Rotation paths and how fast each direction turns (degrees a step)
Each turn is a multiple of 5 degrees from 10 to 175, or 0.
Each row of a path follows its step; steps can be skipped.

step 6:   6  24  17  12 -17   9  31 -20  23  33  15  42 -23  16  16 -12 -26 -10 -13 -16 -30 -14   4  10  30  40 -12   1 -17 -15  -8  28  25  46   3  -2 -34   3 -15  17 -13   9 -37
step 7: -34   8 -11  -4   7   4  -1  -2  20  14  43 -20  -2 -15 -43 -13  -9 -36 -58 -12  11 -11  18   9  20 -38 -24   5 -11 -10  30  10 -11   1  -6  -5  -9  49   4   4 -37   3 -16
step 19:   9  56  -6 -12  -9 -16 -22  15  43 -17  14  16  -6   3  -3  -2  22  22  -4 -10  22   8  22  25  18 -40  -3   1  10 -15  -7  19 -26   0  35  24  17   2   2 -44  25  21 -39
step 20: -14  26   9 -21 -32   5  34  15  -1  10 -16  -8 -19 -33   7  15 -28  25  22 -27   6   0   3 -13  31 -51 -29 -34   1 -15   8 -30  13 -17   0  -8  31  -7  -8 -16   7  18  46
step 21:  -9   8  -8  -8 -12  -8  24  14 -34  17 -36 -26   6   2  26  19 -22 -26 -26 -41 -39   8 -14 -46  -6  19  27 -27   6   0   3  -9  28   9   2  -5 -29 -39   4  -8 -26 -20  -6
step 24: -37   8  19 -12  18  11 -16   1 -37  25  15 -21  13  15   0   8  17  42  -4 -17  -4  -6 -38  25  31 -18  17 -19  40  10  32  -1   9  28  -6 -34  22  26 -19 -17  13 -16  29
step 27:  -5   6  22  -9  -4  26  46  12  28   5 -13 -30 -23  -6 -11 -22  19  -7   4  -2  31  -2  -1 -29 -37  17  26  23 -16  19  25  20  16   6 -12   9  25  50 -20  42   3 -19  22
step 30: -18  21   7   8  25   0   3 -23   5  -7 -23 -21   9  -7 -16 -23 -29 -32  -1  23  18  25  -1  -1 -27  21  21 -44  11  23  16  -3  12 -19  -2   0   2  18  47 -46   9  53 -11
Speeds:
 -4   0   6   1  -3   5   9   6  -3   7  -3  -9  -3   6   0   1   6  -5  -1   1   3  -7   6   2  -8   5  -4   4  16  10  -3  13  -7  10   5  -2  -5   7   1 -19  -9  -5 -12
120
 -5   0   4  -4  11 -11   0 -11  -2 -17  -6   3  -7  -6  -2   0   8   9   8 -13   4  -6  -1  -6  -1   0  -3 -16  -1  -8   3   2  -8  -8   2  -7   4   4   3 -10  -8  -1  -4
65
-13   1   4  -7   5  -3  -6   1   7   1   7  -2  -9   6  -7   8 -11   6   6   5  11  -5   9 -10   9   2 -11  -7   3  14 -11  -2   7   0   0  11  -5  -1   0   9   2   3  -7
110
 -1   5  -7 -12   2  -4   3  -1  -8  -6  -2  -3  10   6   9  -1  -4   0   0   8  -3  -6 -14  -6 -14   2   1 -10   6  -6  -4   2  14   8   1   9   1  16 -11   1   2   5   1
115
  4  -6   0 -10   3  -8   2  -2  -1  -1   5  11   2   8  -2   2  -7   0  -2  -7  -1  -5   3   3   6   6  10   9  16  -3  -6   7   4   1 -10   2  13   3  22  -1   3   4   9
55
  2  -3  -4   0  -3  -1  19   2  -9  10  -6  -2 -14   0   5   8  -5  -2  -1  -9   1   4 -14   4   1   5  -1  -2 -15   4 -12   5   4 -12   5   2  -3   1   8   0   3   9  -4
70
  2  -3   9  -3  -6   1  -1 -14  18   4   3  13  10   0  -4   0  -2   0  -7  -1  10   5   2   2 -17   2   9  -5  -9   2  -3   8   7  -1  -6  -5  -9  -1  -1  -4  -3   8 -10
90
 -7  -1  -3  11   2   5  -5  -5 -15   4   4   9  12  -2   9  -6 -14  -1   3 -12   2  -4   1   2   3   7   0   0  -7   2  -5  -2   0   6  -2   9   8  -6  -3  -2 -19  -7  -8
95

step 1: -44 -29   9  26  12  28  -8 -25 -13  -6   2 -15   7 -34 -19   3  -5   3 -38  38 -29  12  -5   5  29  24  35   4 -34 -34   5  14 -42 -11  20  23 -32 -25  16  29 -33  10   1
step 4: -27   4  23  13 -26  32 -32  -3  15 -55  19 -25  -9  -2  14   8 -17  17 -24 -18 -39 -13  17  -5  17  42   7   0  -1   3 -26   2  -4  12  64 -12 -53 -21  -1  -3   6  14  20
step 7: -32  37  22  46  10  29 -11  10   1 -50 -28 -21  -3 -12  10  25  -4 -51  14  21 -39  35 -22  18  -1  30  28 -12 -29   6  10  -1  18  -9  29   2  -8 -27  22   3  -9 -11   1
step 19:   0   1 -13  60  21  -3 -16  -5  32 -35 -23  10  -7 -49  26  -5  10 -11 -15  12  33 -14   8  -8   0 -42  28 -12 -25 -23 -13  25  17 -14  16  32 -10  15  56  14   2 -11 -15
step 21:  -1  14  26  26  16  20 -32  30  38 -52  -2 -57 -31  -8   8   3  35 -17  23  -5 -45  -7  13  11 -20   6  22  -9  -1  14  -7  14  23  18  30  12  31  -9  29  -8  19 -21  14
step 24:  10 -20  16   8  18  41  17   2   7 -64  -9  -8 -13 -25 -30 -13   9 -38  22  -1   0  27   5   9 -11 -10  29   6 -34  -3 -34 -11 -15 -34   4   7  50   6  19  45 -15 -17  30
step 26: -32 -27  25  30  24  33  18 -16  13 -29 -12 -10  15   2  15 -20  11  -5 -55  43 -66   6 -25   8  15  24  22 -18 -28 -12  -6  -4  -9   0  32  12   3 -23  29  13  -1   8  13
step 30: -36 -54 -10  19   3  14   2 -12   5 -70   5  20 -14 -18  24 -18   3  13  -6  19  28   9  11 -13 -27  -5  35 -32  -7  -8   7  30  34 -18  17 -15  11 -30  19  40  -8 -25  -4
Speeds:
  2  -8   5   2  -1  -1  -9 -14  -8  -8   8  -5 -12   8   1  -3   0   0   0 -11   6  -5   0   5  -4   1   4  -3  12   6   2  -2  -3 -11   0  -4  -1   9  -8 -13   8  12  15
60
  4  11  -3   9   3  -3  -5  -6   0  -1  -3   1   8  -1  10 -11 -11  -6  -3  -5  -4   5 -17  -7   0  -6   3   1   0 -12   3 -12  -6   3   3  -1 -20   4  -1  -5   3  -7   0
115
  1  -3   5 -12   2   0   9 -20  -2   0  -2   3   0  -6   4  -4  -4   2 -12  -2  -2 -10   0 -14   3   1   6  -2   3   4   3  13   2  -9   5  10  -4   3   5   7   5   3 -17
100
  8  -6   7   3   5   4  -1   6   9   8 -10  -3  14  -5  -7 -19  -6  -1  -4   6  -1  -3   9   2  -4 -10  -1  -3   8   9   8   6  -1  -3   6 -10   3   5   6   2   5  -4  11
10
  8   9  -6  -4 -14   8 -10  -3  16  -1  -7   6 -13  -3   1   1   4   9  -6  -3  -2 -11   4  -1 -12  -6  -6 -15  -6  -4  -1   0   4   9   0   6  -5  -3   0  -1   7   0   6
170
  7  -6   3  -3  -8  11  11   0   7  -9  10  14   1   8   5  -5   7   5  -6   2   0   3  -7  -3   9  -1 -12   9  -4   8   1 -11  -5  -7   4  -5   0  -3  -8  13   6  -3   6
175

step 7: -23   0  20  13  38 -26  24 -15 -10 -30  19  53 -23 -39   1  11  11   3 -10  -2 -12 -41 -20 -45 -45  -5  36  11 -14 -45 -12   9 -15  31 -10  40  -7  26   2   0   3   3 -32
step 8:  19  20  16  -3 -19   6 -23 -25  -6 -31 -28   8   1  -6 -17  39  40  18 -24  17 -23 -24 -35  29  -4 -10   4 -34  13  -1 -23 -35  28  36  -5 -11  20   3  -2 -55  59   1 -20
step 13:  34  26  56 -16 -26  23 -47  11 -21 -11  15  54 -33 -25 -25   8  -6   3  -4 -29   4  33  11 -15  -2   8  -7  20 -26 -12  -2  14  10  -5  26  -3  -6  -3  -8 -45  40   3 -39
step 19: -12  -5  25 -36  13 -38  14 -10  13  10 -10  40 -26  11   7  12 -45  -4 -11  24  -6 -18 -15 -13  -8  52 -10 -31 -23 -53 -32   2  51  25  45   8 -20   7   7  -5  -1 -24  -3
step 25:  11   4  31 -20 -19  12 -13 -13 -30 -62  10  18  13  -9 -13  40   1  -8 -14  22  14 -45  -3  15 -18 -29 -18  18   2 -39  18 -13  48  27 -22  28  12 -16 -22 -43  33  -9   3
step 26:  29  -1 -25  -6   4 -32 -25  -8  30  11  10 -14  -4  16   8  12  14  -5 -27 -26   3 -63   8   2 -15   0 -10 -38  -1 -25  -7  20 -27   1  -3  42  23 -12  43  -1  71  10 -38
step 31:  47  -3   8 -21 -20  16   8 -32   7  25 -31 -23 -49  30 -14  17 -50 -17 -15 -10  26   2  12  -6 -13   9   6 -34 -33 -18  27  12  30  -5  38  23  43 -19   9 -39   3  11 -16
step 34: -27  23  29 -13   5 -59 -36  22 -17  11  10  19   9 -34 -16  26  18  20   6  -9  10  -3  16 -24 -25 -35  -3  20   3 -31 -19  25 -11  23   8 -37 -18 -17  40 -35  49  13 -16
Speeds:
 -1  -5   1   0   7   0  -1  -5   8  -5  -8  -2 -10  -5   8  -3   9   4   8  -8  -2  12  -8 -18   4  -1  -2  -4  -2   4  -5  -6  -6  -6 -16   5  -3  -2   1 -13  -4  -8 -10
70
 17 -10  -1   6  -3  -1   6   5   5   3   2  -2   3   2   3  -1   3  -9   2   4  10  -1  -5  10  -1 -11  -9 -14  -5   4  -1   1   1  -7  -1  14  -2 -19   5   3   3  -9   7
65
  2  -3  11  -6  -4   0   8  16   9  -7   2   8 -11  -6   6   4 -13  -3  -7  -4  -8   0  -6   5  -1  -1   3   9  -9 -13   6   6   2 -14 -10  -4  -8   0   2   1  -1   2   3
175
  4   5  -1   5  -1  -5  -2   7  -5   5   8   8  -1   1  -9  -5  -3  -4   1 -19  -7   0   5  -4  -9   5  -2  -4  -7   6  -5   7  -9   7 -13   5   0   2  -5  19   5  -9 -11
170
